128 stands for zero in the data rows.
Here are some points, each followed by its number:
[126 109 138 118 162 158 126 130 155 118 134 108 145 105 135 108 132 106 195
 112 107 124 143 151 115 135 137 147  87] 0
[102 143  93 127 117 154 109 147 139 120 123 113 118 141 130 128 131 142 162
 123 125 113  98 118 132  90 108 123 104] 1
[126 171 149 136 111 147 126 121 175 126 107 121 125  95 123 114  80 114 119
 132 116 129 149 162 150 136 130 148 136] 2
[117 119 131 115 106 121 131 118 120 137 103 101 102 124 101 102 145  98 118
 120 141 119 146 141 134 113 124 129 125] 3
[102 115 124  92 113 126  99 112 123  96 113 116 116 121 126 126 144 121 161
 139 123 135 128 151 110 126 127 146 107] 4
[110 171 181 142 152 161 134 126 133  94 109 155 100 151 119 136 128  93  77
 104 112 160 125 127 136 113 132 129 136] 5
[137 108 144 151 143 158 160 136 174 107 155 116 143 104 104 187 182 212 127
 147 180 170 131 136 181 124 108  82  71] 6
[112 134 125 117 130 153 138 141 130 147 140 116 121 127 126 112 132 141  93
 139 113  97 140 124 132 114 108 116 138] 7
[151 117 112 145 113 144 159 136 110 129 120 136 109 128 123 134 126  90 132
 144 110 174 156 120 107 127 157 103 111] 8
[111 110 130 102 144 138 105 119 140 119 134 100 151 117 137 117 144 107 189
  98  94 101 125 147 121 133 135 152  80] 9
[159 137 111 115 127 145 115  98 139 143 145 110 149 117 113 175 103 179  65
 114 186 131 145 107 148 110 112 108 159] 10
[ 86 154  72  97 112 103 151 155 138 118 119 129 127 146 135 148  98 119 168
 136 119 143 123 117 122  96 126 129 157] 11
[115 140 112 117 116 102 128 133 141 132 118 133 139 155 132 147 141 133 138
 136 126 122 124 127 144 118 132 122 127] 12
[125 106 107 110 124 122 113 114 127 132 143 160 115 115 144 132 151 105  97
 119 107 126 105  83  93 132 101 152 149] 13
[146 128 102 145 103  64 143 183 156 160 122 136 163 149 137  82 175  61 191
 137 139 163 157 107 132 116 138 113 110] 14
[113 100 118 137 150  73 167 104  92 136 117 157 120 155 110  96 170 120 116
 131 145 131 110 123 138 119 142 102 128] 15
[118 135  98 114 114  98 138 140 146 114 137 138 127 129 121 132 125 102 140
 138 111 136 115 123 111 142 127 150 172] 16
[145 161 125 145 146 149 143 165 127 139 112 132 146 128 146 135 130 120 125
 110 108 138 150 171 138 137 176 139 122] 17
[121 130 142 128 160 156 127 129 146 120 144 126 152 128 143 106 120  99 151
 105 117 118 136 151 128 128 134 144  90] 18
New points follow, each followed by the numbers of its three nearest points above, smallest number first.
[116 139 179 103 135 147 119 113 137  95 125 135 131 148 125 157 156 100 111
 129 119 165 137 120 111 130 140 109 133] 4 5 12
[147 124 110  86 133 112 165 174 135 151 113 120 117 140 147 112 126 147 130
 128 117 109 110 113 136 164 138 140 125] 7 12 16
[113 153 122 131 156 135 141 119 118 124 140 123 125  86 106 150 144 157 134
 133 127 112 121 111  82 135 137 108 112] 1 7 12
[117 142 121 130 119 130 149 163 170 159 148 163 134 149 145 146 138 118 155
 144 134 131 135 140 134 149 129 130 141] 12 16 17
[138 119 122 128 125  95 138 164 123 151 117 124 145 155 132 143 186  99 178
 115 149 165 144 149 134 128 135 171 143] 12 14 16
[130 116 117 122 118 138 129 142 120 128  96 115 140 125 127 144 130 126 150
 125 131 128 118 125 137 134 127 144 127] 1 4 12
[143 101 125 184 101 111 139 123  75 136 146 134 131  97 133 204 144 255 124
 159 129 113  99 144 165 114 119 114  56] 1 6 12
[172 114 113 209 117  91 121 119 115 182 159 168 172 155 138 145  83 215 101
 139 151  71  86 156 104 170 148 106 109] 7 10 12
[120 133 122 136 114 135 123 135 110 140 105 113 139 132 124 130 147 135 120
 128 120 128 125 144 149 129 134 144 138] 3 7 12
[123 121 121 129 121 100 127 144 115 138 100 112 133 138 113 119 172  83 166
 114 144 145 132 136 109 110 118 151 118] 3 4 12
[136 116 130 126 120 134 113 136 144 127 153 145 139 125 151 110 122 120 145
 132 121 125 112 142 125 153 123 142 117] 12 16 18
[216 115 175 125 113 158 101 122 174  54 180 104 122 100 100 190 189 192 101
 175 179 139 114  58 166 112 133  60 138] 6 10 12
[119  92 170 113 105 124 126 140 138 108 125 163 118 139 153 122 133 143 116
 100 124 155 134 144 121 111 133 111 125] 3 4 12
[181 120 150 135 130 176  75 100 122  98 102 118  78  98 156 156  76 119 111
 146 153 141 171 120 167 203 137 138 112] 2 4 8
[154 143 156 128  99 156  95 118 143 164 148 143 117 136 147 134 128 148  88
 150 132 116 126  96 127 128 112 136 138] 7 12 13
[111 166 169 110 160 151 135 150 144 100 124  96 110 110 127 152 147 133 152
 164 124 108 154 103 111 112 115 109 133] 1 7 12
[193 140 168 136 131 192  84 115 143 114 102 118  68  79 129 150  60 119 103
 151 148 126 151 105 151 192 127 145 126] 2 5 10
[139 118 136 141 131 128 133 142 133 120 136 107 138 106 115  99 119  92 129
 102 124 124 135 146 136 145 129 144 101] 0 3 18
[145 205 131 131 108 115 216 162   0 127 216 176 118 135 149   0  82  99 163
 169 118 170 193 186  40 116 163 153 184] 8 16 17
[153 139 168 157 138 154 117 127 131 113 144 125 135 123 165 103 119 102 127
 104 102 116 110 134 129 164 135 155 142] 2 17 18
[109 135 126 122 104 120 139 161 111 133 154 115 161 134 114  98  98 108 130
  98 113 137 115 149 129 111 119 145  94] 3 12 18
[109 151 119 121 114 129 141 137 129 136 126 126  97 123 112 117 109 122  96
 129 116 133 141 136 139 120 122 121 150] 3 7 12
[117 162 167 145 123 150 129 116 118 134 127 134 111 144 120 132 153 152 105
 145 116 115 141 125 142 115 137 129 135] 5 7 12
[135 121 115 131 132 154 121 141 108 112  78 108 139 136 143 167 147 149 160
 135 123 119 123 127 151 158 146 136 131] 4 12 17
[110 190 126  84 159  86  91  32 255 153 125 127 177  76 168 140  52 149  70
 183  61  87 142 162 131  74  75 131 168] 2 7 12
[108 134  95  87 120 122 127 134 138 184 166 140 145 115 116 114  74 139 107
 132 151  95 153 107 120 105  74 101 148] 7 10 12
[156 129 146 152 141 138 147 145 142 134 153 118 160 125 141 110 128  98 137
  85  98 105 114 118 124 153 136 158 122] 0 17 18
[ 85 136 128 108 123 141 132 127 126 110 118 126  94 103 118 128 124 123 177
 138 118 138 144 159 135 142 136 133 116] 0 3 4
[142 189 123 127 116 110 196 153   0 122 207 186 145 156 170  36 101 104 156
 155 117 164 172 168  48 111 156 142 164] 8 16 17
[133 122 115 139 134 148 122 115 121 177 161 157 142 128 138 105 145 130  83
 126 119 105 153 106 132 130 108 135 142] 7 12 13
[139 182 131  92 168  85 100  47 255 147 128 107 146  72 141 127  71 139  73
 188  91 100 141 161 128  85  99 157 178] 2 7 16
[193 172 149 123 115 140 110 101 131  53 150  96  29  76 164 144 120 143  37
 152 111 156 116  29  79 163 148 170 116] 5 8 13
[146 102 136 144 140 127 151 131 152 137 150 114 145 136 121 119 125  85 145
 120 113 139 138 113 134 141 126 134 122] 0 8 18
